In the rows, zero is written as 128.
X: 3 groups of rows, each row roughly a mix of its group's hidden directions:
X (101 x 10):
0: 112  89 160 105  80 140 131 133 137 117
1:  98 121 105  91 141 113 147 105 153 164
2: 175 154 158 126 165 106 110 119 127 125
3: 114 149 151 142  64 112 118 129 135 116
4: 165 173 121 122 140 117 152 163 145 143
5: 169 142 138 158 113 155 171 133 116 140
6:  78 156 154 111 125 124 156 124 157 140
7: 104 125  90 118 113  87 144 162 117 150
8: 112 168 133 148  95  97 111  95 110 122
9: 103 112 114  72 111 130 114  94 138 133
10:  94 122 171 124  87 141 146 103 127 137
11: 139 172 156 143 136 130 158 170 131 111
12:  93 114 102 146 130 179 139  99 130 122
13: 146 101  95 128 111 116 135 148  83 159
14: 122 129 145 133 148  76 141 123 170 105
15: 106 138 116  67 140 110 139 150 111 144
16: 134 111 144  82 154 108 129 155 164 115
17: 119  77 115 121 169 133 124 141  97 144
18: 110 121 100 115 150 115 127 176 168 117
19: 101  92  89 132 129 119 134 109  88 146
20: 117 134 156 146  72 112 131 105 109 108
21: 159 165 145 169 103 108 131 148 126 145
22:  94 141 141 115  83 101 108 107 101 138
23:  64 104 106 118 107 129 132 135 136 137
24: 117 138 129 181 155  92 151 144 131 115
25:  86 139 163  98  93 126 133 145 115 110
26: 101 165 156  95  92 153 120 123 129 118
27: 114 102 147  84 141 134 136 156  96 156
28: 175 169 141 144 145 140 163 121 126 132
29:  82 114 147 101 128 150 152 121 150 161
30: 118 140  98 137 105 150 119 150  95  82
31: 125 104 117 141 119 135 166  81  97 109
32: 135 117 148 107 109 148 151 154 169  91
33: 122 131 168 129 112 157 116  74 131 116
34: 103 120 101 102 167  88 149 135 143 120
35: 108 143 129 107 134 149 145 122 162  74
36: 158 110 136 163 109 116 122 162 116 168
37: 137 146  77 126 116 160 159 150 117 144
38: 175 124 166 133 110 165 104 133 124 133
39: 144 103 107 115 124 150 102 102  91 163
40: 106  83  89 119 106 114 115 149 106 134
41: 127 126  83 139 150 111 175 133 144 151
42: 112 121 124  82 107 173 145 126 139 156
43: 129 134 129  95 176  97 129 155 155 140
44: 134 120 163 123 155 106 139 123 169 168
45: 136 133 170 134  99 120 129 159  97 163
46: 104 151 159 158  87 122 125 126 127  91
47: 130  92 110 147 118 103 119 172 107 157
48: 161 129 131 133 129 137 165 170 167 116
49: 173  88 125 106 138 116  91 113 137 128
50:  76 110 106  99 142 136 123 155 153 138
51: 142 131  88  98 139 131 146 152 175 118
52: 145 123 140 127 146 131  98 120 157  70
53: 103 160 117 153 125 124 103 127 108 179
54:  84 120 175 109 124 147 126 146 155 122
55:  97 160 128 167 148 108 116 164 122 114
56: 107 139 184 114 103 165 120 136 133 128
57: 117 136 170 147 140  94  84 116 120 112
58: 129 138  95 115 140  93 158 140 171 109
59: 108 123 110 129 120 136 181 117 102 167
60: 108 114 111  79 113 145 153 137 166 116
61:  98 100 143  88 136  83 144 123 129 138
62: 120 140 176 107 133 119  98 134 170 109
63: 157 115 165 137 108 158 102 112 101 153
64:  99 138 134 109 139  66 143 122 118 148
65: 161 115 137 120 145  90  89  95 129 142
66: 134  91  95 103 175 142 127 110 129 140
67:  87 149 160 108 118 141 134 109 124  86
68: 120  94 160  99 158 169 136 125 111 129
69: 172 182 127 118 121 123 122 142 143 149
70: 134 130 122 148 116 103 160  86  84 119
71: 150 135 140 137 139 140  62 138 143 110
72: 121  87 130 144  79 141 116 135 158 110
73: 157 106  80 140 134 133 121 118 173 129
74: 127 153 179 121  84 147 133 117 141 119
75: 114 170 123 116 159 108 153 165 115 108
76: 169 132 114 111 146  85 128 168 129 123
77: 160 131 106 154 128 110  96 115  87 104
78:  89 155  98 131 166 103 148 118 137 142
79:  86 130 113 148 147 118 121 105 114  79
80: 100 153 165 107 115 151 150 124 145 163
81: 181 126 173 114 126 143 116 141 125 148
82: 177 146 159 150 108 160 131 115 115 123
83: 109 104  97 115 167 135 115  82 121 118
84: 129  98 153 128 139 157 109  82 102 148
85: 147 155  79 149 125 136 146 166 136 115
86: 110 126 164  99 130 132 134 152 182 128
87: 123 158 140 125 148  95 118 162 174 116
88: 125 155 162 115 110 144 141 164 165 104
89: 175 125  85 134 121 127 109 114  92 123
90: 116  91 115 133 135 185 106 114 120 144
91: 117 111 150  94  79 126 130 163 128 148
92: 149 138  81 141 154 125 140 137 170 106
93: 169 136 127 130 122 157 166 161 151 147
94:  94 107 101  98 143  91 142 151 148 118
95: 137 105 152 131 147 138 118  72 119  95
96: 142  93 124 139 152 165 143 153 160 102
97: 161 135  89 151 170 112 125 119 120 154
98: 150 120 125 134  72 113 129 159  98 143
99: 166 128 147 144 120 143 116  98  89 160
100: 120 126 131 160 133 155 140 188 130 107

which group is each row in? (one row of each group first):
 97 168 146 104 102 132 123  91 113 142 : V
100 129 172  98 136 104 134 119 165 113 : J
 94 126  93 107 112 118 120 105 155  89 : F

102 129  87  99 150  92 122 129 100 142 : F
174 129 101 123 122 149 167 155 149 134 : V
144  73  99  99 131 128 101 120 130 111 : V
169 133 161 107 150 112 172 119 124 133 : J
130  91 117  94 112  90 155 157 125 118 : J
128 142 101 134 144 145  86 168 108 154 : V
154 148 120 152 149  96  97 110  91 141 : J
102 174 121 161  87 112 135 131 118 137 : J
133 156 130 152 141 136 154 157 156  82 : F
